In the rows, 128 means zero.
Named moves come first, each a turn or a mirror and shown by rows before and after it. Which of them, in which order, take the first row of each pair that follows to the second? Write the first one first, as in the answered first pair.
z_628 (before => after):
[131  99 160 106 148 105 138 137 117 101 150 118 131 101 136 115  99 132
 150  79 137 140 139 124 126 120 148 113 114 202 101] => [149 120 102 101 137 105 153 146 124 116 127 139 167 130 150  58 115  83
 138 130 115 111 158 106 157 126 147 110 143 149 121]
[122 139 120 116 129 135 109 124 137 135 110 114 134 134 115 102 136 127
  93 191 119 122 129 111 133 149 130 130 121  99 129] => [106 126 164 120 136 135  99 113 133 125 125 101 108 111 108 140 125 162
 106 153 135 140 119 126 112 145 129 130 102 136 113]
[132 180 108  77 123 125 157  83 155 106 142 166 123 163 128  22 118 102
 132 160 163 121 135 109 135 124 146 102 160 137  98] => [110 159 167  80 128 127 139  66 145  89 163 142  86 133 117  79  98 152
 147 110 185 147 121 126 106 115 147 105 136 189  75]
z_58 (before => after):
[129 163 104 128 133 114 165  81 140 118 116 140 146 156 148  90 126 143
 147 134 139 116 174 131 116  92 121 127 166 149 156] => [110 119 126 116 140  99 134 116  96 108 138  88 106 138 140 126 116 160
 146 146 155 145 130 100  89 132 163 106  94 173 115]
[127 133 122 118 145 110 105  99 144 125 122 139 137 150  93  79 145  72
  70 223  85  81 190 112  96 163 145 147  80 119 103] => [132 148 142 107 148 104 122  86 150 114 135 162 132 160 100  57 135  79
  82 200  93  84 204 120  87 140 136 147  93 149  94]
[138 123 149 121 130 130 120 124 134 130 136 112 145 107 129 140 127 135
 104 130 118 115 124 145 126 132 118 141 129 113 145] => [136 134 158 112 132 128 131 116 135 124 144 120 141 112 130 130 121 139
 110 115 126 115 130 150 122 121 115 139 137 130 143]
[119 136 134 112 146 119 106  98 147 127 104 160 150 127 154 109 111 106
 117 119 134  99 134 138 123 113  94 133 167 104 114] => [106 117 158  92 155 104  93 113 119 114 128 138 120 123 151 120  99 123
 127 112 152 119 110 118 103 128 122 118 129 136  81]
z_200 (before => after):
[123 184 108 157 138 173  93  96 162 135 125 111 103 110 102 162 156 151
 130  89 135 100 162 184 144 117  88 102 129 156 175] => [110 162 127 140 142 157  85 117 131 127 147  90  71 107 100 170 141 159
 143  78 159 119 138 163 122 128 119  88  92 190 143]
[170 119 117 126 134  74 131 116 150  93 167 157 143 117 142  99 128 137
 120 112 121 141 172 156 106  89 149 184 170 155 151] => [167 115 132 126 132  73 128 110 148  90 170 151 132 112 139 112 127 150
 121 105 124 147 166 161 101  92 151 184 164 167 148]
[121 140 123 108 121 136 145 119 139 100 118 164 148 163 139  76 129 128
 121 137 122 121 144 108 132 129 124 129 138 142 149] => [120 141 142 120 122 147 137 103 153  98 108 164 146 149 129  95 132 148
 117 128 121 124 148 126 128 123 108 135 144 145 154]
Now pairs of rows:
(two moves a pair)
[ 98  94 168  97 134 125 114 145  84 101 138 139  82 136 103 128 125 160
 103 166 132 151 107 131  86 149 144 123  73 165 106] => [126 130 110 112 125 146 129 132 125 122  95 174 136 166 108  85 152 117
  74 213  96 110 143 137 124 141 112 138 126  97 154] | z_628 then z_200
[137  99 148  89 126 134 116 138 102 102 149 148 134 148 126  58 109 109
 111 174 133 119 165  94 144 116 151 133 102 145  86] => [118  77 178 110 131 139  89 137  95 102 144 109 111 112 110 129 109 145
 106 156 134 138 137 106 132 129 146 135  73 151  83] | z_58 then z_628
[123 125 142 134 144 118 114 132 122 132 139 164  97 118 127  92 127 125
 168  82 176 178 111 104 160  95 131 115 127 122 114] => [122 115 106 159 141 128  97 151 122 151 113 140 116 109 121 111 145 111
 145 119 159 167  97  94 181 119 125 116 120  71 134] | z_58 then z_200
[133 140 155 125 130 148 130 108 159 122 138 122 121 120 137 134 122 138
 132 113 115 125 151 134 116 101  94 124 135 122 129] => [129 126 139 139 126 149 115 124 151 134 125 102 124 110 131 158 127 133
 121 134 107 122 136 126 121 120  97 125 118  92 133] | z_58 then z_58
[158 124 104  76 116 137 181 128 132 147 110 139 136 125 108 140 133 107
 159 133 110 140 143 112 199 155  83 135 135 102 153] => [144 102 140  67 121 127 173 136 105 135 138 119 105 111 104 168 117 130
 174 102 131 164 120 104 175 158 102 125 103 147 124] | z_628 then z_200
[124 145 148 199  94  70 115 113 157 133 119 151 153 162 131 129 174 114
 113 160 117  86 159 169 151 126 137 133 115 105 102] => [124 147 162 171  96  57 129 108 147 117 141 163 141 174 137 102 157 114
 126 147 133  97 162 163 137 115 153 123 111 143  78] | z_58 then z_628
[115 113 140 127 102  98 145 170 132 149 136 128  96 108 139 141 131 144
 142 112 149 110  76 129 115 136 124 122 123 137 128] => [123 131 144 125 101 102 159 151 151 149 131 155 110 119 149 120 132 142
 148 101 151 101  99 145 118 114 109 128 158 142 141] | z_58 then z_58
[126 130 100 127 128 118 139 137 112 135 134 129 133 144 144 109 128 101
 144 108 116 122 126 112 136 118 127 122 128 114 137] => [117 130 135 138 134 131 129 116 125 133 133 124 123 125 132 146 126 135
 145  78 123 129 127 136 126 109 111 134 128 131 137] | z_200 then z_628
[130 140 119 159 102 139 105 114 121 146 114 119 151 115 117 179 103 128
 140  77 130 136  90 129 147 121 116 139 137 125 176] => [129 130 108 140 103 118 108 138  89 139 131 110 140 120 124 161  94 114
 147  81 141 142  72  99 141 134 146 122 114 140 151] | z_200 then z_200
[120 134 150 142 125 120 111 157 144 106 126 114 120 100 112 186 127 124
 124 124 108 150 138 115 132 135 102  93 127 137 134] => [124 132 122 128 121 105 124 182 128 109 128 116 125 114 123 155 126  97
 128 136 109 147 134  90 141 143 121  80 124 129 127] | z_200 then z_200
[161 140  79 142 118 124 155 140 127 168 103 144 136 146 127 116 146  88
 142 137 120  89 118 125 140 123 126 132 177  82 175] => [140 102 108 124 123 104 131 174  81 153 131  92  92 129 119 144 131 108
 146 145 142 122  77  90 111 155 170 108 105 115 131] | z_58 then z_58
[113 127 144 116 135 125 104 138 131 131 124 106 133 129 118 126 130 126
 109 162 125 130 118 123 117 133 136 122 109 115 130] => [120 138 163 103 134 121 118 122 134 117 134 129 125 140 125 103 119 129
 123 139 138 133 135 133 108 116 135 123 125 146 118] | z_58 then z_58
[139 119 175 142 132 127 134 109 126 116 152 100 125 135 103 102 144 136
 145  99 143 127 143 147 113 122 106 105 143 158 134] => [136  96 146 146 129 119 117 147 103 126 141  67 124 130 101 111 150 117
 132 136 136 126 118 117 119 159 128  92 114 125 134] | z_58 then z_200
[118 135 156 127 141 110 136  88 146 136 180 128 108 137 111 162 126 165
 119 119 128 135 110 154  79 136 135 120 105 158 133] => [126 138 110 149 130 121 127 103 155 154 144 118 137 134 109 169 149 136
  98 165 105 112 105 145 109 159 122 126 112  92 165] | z_58 then z_628
[109 142 179 111 135 139  97 103 147  94 116 127 107 118 105 139 137 180
 113 149 135 150 128 141 102 112 128 139 111 160 103] => [119 158 153 119 132 148 101  96 164 107  92 147 133 129 104 115 151 162
  94 182 114 133 144 141 121 115 113 148 130 123 126] | z_628 then z_200
[143 128 109 130 131 121 162 115 132 128 134 153 138 147 147 117 134 110
 150 104 125 118 152 148 139  87 123 137 175 136 144] => [136 106  94 113 130 102 154 156  97 128 148 128 124 152 149 108 127  97
 151 128 128 126 123 109 137 119 162 119 136 135 119] | z_58 then z_200
[148 133 109 128 120 128 101 133 155 218 106 137 169 131 131 165 128 163
 148 145 132 101 143 148 137 135 108  99 144 139 172] => [157 144 111 100 121 115 124 128 153 206 123 165 167 153 147 117 118 153
 159 138 142 102 160 139 129 119 122  91 154 166 155] | z_58 then z_628
[126 121 108 119 123 119 154 134 120 140 132 143 133 134 141 102 114 108
 150 127 120 124 137 119 144 110 138 122 140 128 128] => [123 112  98 126 124 123 141 145 116 147 123 129 135 129 136 120 121 107
 139 139 116 122 124 112 146 125 140 122 131 111 133] | z_58 then z_58
[103 151 110 165 103 145 121  90 135 131  99 162 128 116  80  97 137  96
 104  76  80 138 134 152 120 104  99 142 173 109 144] => [ 82 122 151 154 108 134 101 100 103 114 125 131  90  95  74 132 121 129
 114  55 102 167 107 142  91 116 127 130 129 151 109] | z_628 then z_58
[122 126 156 154 134 136 117 120 134 128 129 108 110 105 127 179 127 165
 119 108 132 132 125 157 126 122 114 127 119 137 141] => [128 139 138 160 131 148 116 116 153 136 110 118 129 113 126 164 136 151
 104 135 119 114 136 160 139 126 101 134 133 107 156] | z_628 then z_200
[145  88  88 149 132 129 115 171  91 155 147  74 113 111 157 166 132 103
 155 107 136 123 119 107 137 131 118 101 141 112 139] => [157 120  94 131 133 129 146 142 118 147 155 127 127 133 170 120 128  99
 170  78 142 116 154 130 142  93 100 109 185 135 145] | z_200 then z_58
